rotation steps, each row followed by its count of steps
The counts run from 0 to 436.
[131 151 155 112 123 150 131 114 151 109 142 109 123 118 123  79 146 129
 102 144 161 183 141 115  82 150 148 186 140 136 134 164 112 127 157 124
 128 113  59] : 38
[154 101 134 103 108  85  93 151 149 120 170  68 134 121 148 121 170 152
 109 151 167 139  93 113 101  71 102 137 143 157  99 162 142 144 121 105
 137 136 108] : 253
[173 125 138 105 133 112 130 105 127 132 146  79 155 116 136 167 151 142
 117 126 134 123 130 158  95  69 122 132 176 113  90 172  88  93 154  98
 117  96  85] : 49
[ 79 144 115 142  96 104 103 103 126 122 110 139 119 114 178 181 154 113
 146  96 101 149 131 118  92  94 127 162 128 164  84 155 119 104 179 121
 146 113 128] : 235
[166 109 126 129 143  78  98 148 131 126 168  93 136 119 152 127 172 166
 124 135 151 133 108 129 104  73  93 143 160 119  97 170 119 148 164  90
 113 150 109] : 430
[ 87 150 132 120 148 120 106 115 178 103 135  86 151  84 119 100 165  95
 128 145 130 178 143 108 124  98 116 180 129 158 117 134 131 104 124  91
 139 147  70] : 419
[152 106 156 154 114 101  67 109 166 113 189  99 144 120 131 118 152 164
 116 142 116 143  94  87 102 125 114 125 140 147 114 141  92 155 151 129
  87 152 107] : 12
[ 47 103 112 125 105 135 108 126 136 101 123 142  86 117 151 165 159 123
 128 131 134 116 164 117  68 113 122 174 139 161 121 131 120 146 133 174
 154 138  97] : 408
[102 129 140 117 123  84 125 106 135 119 102 160 135 102 129  88 149  84
 101 147 156 152 139 109  77 125 109 172 128 152 119 128 142 103 177 156
 154  77  83] : 34
[ 64 162 134 132 112 116 109 108 166 109 111  94 142 102 132 128 159 103
 150 122 112 190 120 106 107 117 133 191 118 170 104 142 140 121 138 103
 140 128 100] : 242
[148 155  98 135 105 137 154 104 133  84 141 111 144 135 148 149 174 117
 149 105  86 143 103 157  72  90  98 173 131 155 100 155 111 143 153  97
 143 146 122] : 314
[ 84 108 123  93 129 144 105 112 168 108  87 134 128 117 138 120 167 119
 126 114  69 161 120 119  75 133 149 167 122 126 128 165  91 166 166 129
 131 123  95] : 152
[108 109 133 111 139 125 109  73 122 117 145 159 138 111 102  85 167 125
 129 107 179 119 104 114  60 125  95 146 147 160 126 140 151  99 146 121
 124 104  99] : 382
[185 124 127 125 130  96 121  78 125 119 149 117 132 120 158 142 172 113
 112 108 128  94 110 154  76  77  62 160 147 151 108 122 121 116 156 113
 150 112 127] : 139
[144 136 171  92 129 117 126  98 145 111 122 135 126 106 106  94 162  87
 101 116 141 152 118 118  64 120 125 140 132 159 117 133 109  69 155 120
 158  78  81] : 210
[106 117 164 115 103  96  71 135 162 115 196 119 101 115 118 101 173 129
 126 109 173 144  92 106  86 116 137 122 140 162 108 144 122 100 131 120
 122 152 114] : 4
[128  84 107 102 128 102  94 144 133 106 140  86 157 100 134 126 168 135
 114 131 110 152 121 105  68  74 103 126 109 131  98 193 162 135 105 113
 149 134 104] : 82
[157 141 136 121 104 157 115  88 166 117 155  86 164 126 125 137 152 139
 124 123  70 129  98 151  92 126 130 168 149 129 116 159  59 141 161 118
 106 124  95] : 394
[149 140 149 174 100 139 112 142 150 111 165 138 142 144 131 130 147 135
 121 181 141 142  94 138 111 142 104 196 127 139 108 129  65 114 192 124
 110 147 103] : 102
[136 104 136 119 162 130 135 126 168  96 139  84 145 112 103 120 173 110
 120 178 143 138 117 154 124  72  98 162 171 126 121 142 107 139 124 109
 131 173  71] : 426
[ 82  94 101 143 121 139 101  94 131 123 131 147 101 140 157 179 151 140
 137 125 135  84 137 152  81 105  99 169 173 129 110 147 104 141 158 169
 119 135 110] : 230
[106 101 166 117 139 101  94 107 187  95 154 117 131 118  75 114 172  95
 119 133 123 138  96 130 103 107 134 113 155 156 113 124  84 105 136 139
 111 158  96] : 7
[144 108 124 161 110 105 154 136 113  78 111 154 137 136 138 176 158  98
 112 154  94 131 147 124  71  98  93 143 131 151  98 117  99 122 157 157
 152 122 101] : 24
[104 102 138 141 141 112  87  32 143 131 130 118 141 108 131 136 150 141
 119 137 154 129 121 106 110 114 101 111 181 151 120 127 125  96 162 134
  93 107  79] : 301
[113 134 142 159 141 113  96 121 130 124 100 156 194 120 102 124 134  96
 126 182  96 135 118 111  96 129  94 196 124 133 112 115 106 116 182 137
 126 106 112] : 275
[161 138 132 158 113 124 127  57 141 110 135  95 162 122 151 171 157 126
 133 135 124 135  97 141 113  96  86 145 152 164 103 122  99  92 165  96
 118 121 102] : 307
[ 73 127 132 118 139  99  95 131 149 107 160 121 150  93  87 106 167  92
 141  97 135 146 113 122  71  88 114 144 124 145  96 170 157  84 130 107
 138 144 114] : 1
[118 116 140 161 132  92 102 109 121 121  95 100 174 136 142 132 137 135
 121 184 121 159 129  88  92 117  96 164 160 122 113 163 162 166 158 152
  90 118  92] : 365
[158 134 135 141 142 181 126  78 128  88 163  92 134 126 127 137 163 142
 134 133 130 127 122 134  68 107  87 177 160 159 129 121 111 120 118  84
 122 151  91] : 135
[124 145 122 169 111 108 119 153 122 126 174 123 163 130 131 113 134 134
 121 156 138 129 123 135  76 115  85 203 144 113 103 177 141 156 181 170
 114 128 120] : 108
[149 141 172 129 122 121 115  76 129 101 124  84 143 108 123 166 152 128
 120 139 135 164 131 111 100 106 126 126 168 165 107 110 103  77 131  89
 119  98  75] : 129
[116 123 174 144 156  92 115 131 174  87 137 162  95 140 124 125 162  82
 121 124 127 142 134 149  96 117 116 164 155 128 105 128  68 117 177 143
 128 178 117] : 353
[ 73 137 144 119 143 137 118 115 178  95 127  95 134  87 117 102 161  94
 129 158 140 174 147 117 116 108 127 183 140 168 129 128 121 110 124 108
 143 151  63] : 418
[113 134 144 160 151  64  82 110 156 128 134 130 144 113 143  92 151 120
 127 129 109 161 129 102 102 129 108 164 141 119 109 159 129 158 193 149
  96 145 110] : 357
[147 114 160 138 109 122 156 127 113  77  94 102 138 147 130 183 153 121
 107 185 134 176 128 118  72  98 117 134 158 140  98 144 131 120 129 136
 129 111  90] : 370
[126 146 150 140 106 119 152 146 128  71 117 162  99 126 141 129 161 104
 102 125 127 171 146 111  52 140 133 173 122 153 108 130 101 113 171 133
 160 108  92] : 31
[121 120 164 129 136 121 112  76 148 103 123 107 118 115 131 155 153 118
 113 109 133 168 135 117  92 110 139  92 170 142 102 154  90  71 151 117
 112 108  78] : 298
[116  81 129 119 159 104 102 140 136  77 110 176 124 118  82 152 185 121
 124 135 111 131 120 120  85 107 114 122 147 137 119 115  65 120 166 113
 127 152  94] : 265
[147 110 134 163 124  85 139 131 107  91  87 119 171 135 116 170 149 108
 120 184  99 143 132 117  84  95  88 144 164 139  97 115 129 151 149 154
 127 113 104] : 194
[109  88 118 133 168 105  98 132 126  90 105 185 147 107  81 140 170 121
 129 131  99 133 118 112  88 108 106 126 144 139 115 126  74 114 172 114
 122 146  95] : 266
[111 115 165 108 133  86 130 117 142 114 118 115 125 115 125 135 145  89
  96 120 135 141 153 137  54  93 132 113 166 115  90 174 139  94 145 174
 134  88  92] : 291
[ 98 138 142 127 124  64 144 151 124 113 121 126 149 125 119 135 144  90
 124 130 117 133 147 135  60  86 117 147 171 115  91 170 149 134 168 186
 135 103 110] : 114
[133 109 127 137 117 119  72 146 123 129 179 103 145  96 140 153 138 151
 111 152 147 117 140 108  99  83  81 165 126 141  91 148 116  84 129  79
 143 127 100] : 341
[190 138 133 126 125 117 134  77 133 109 152 109 142 118 152 149 167 114
 125 108 113 117 107 155  73  74  72 158 147 157  95 123 111 104 152  85
 152 116 123] : 138
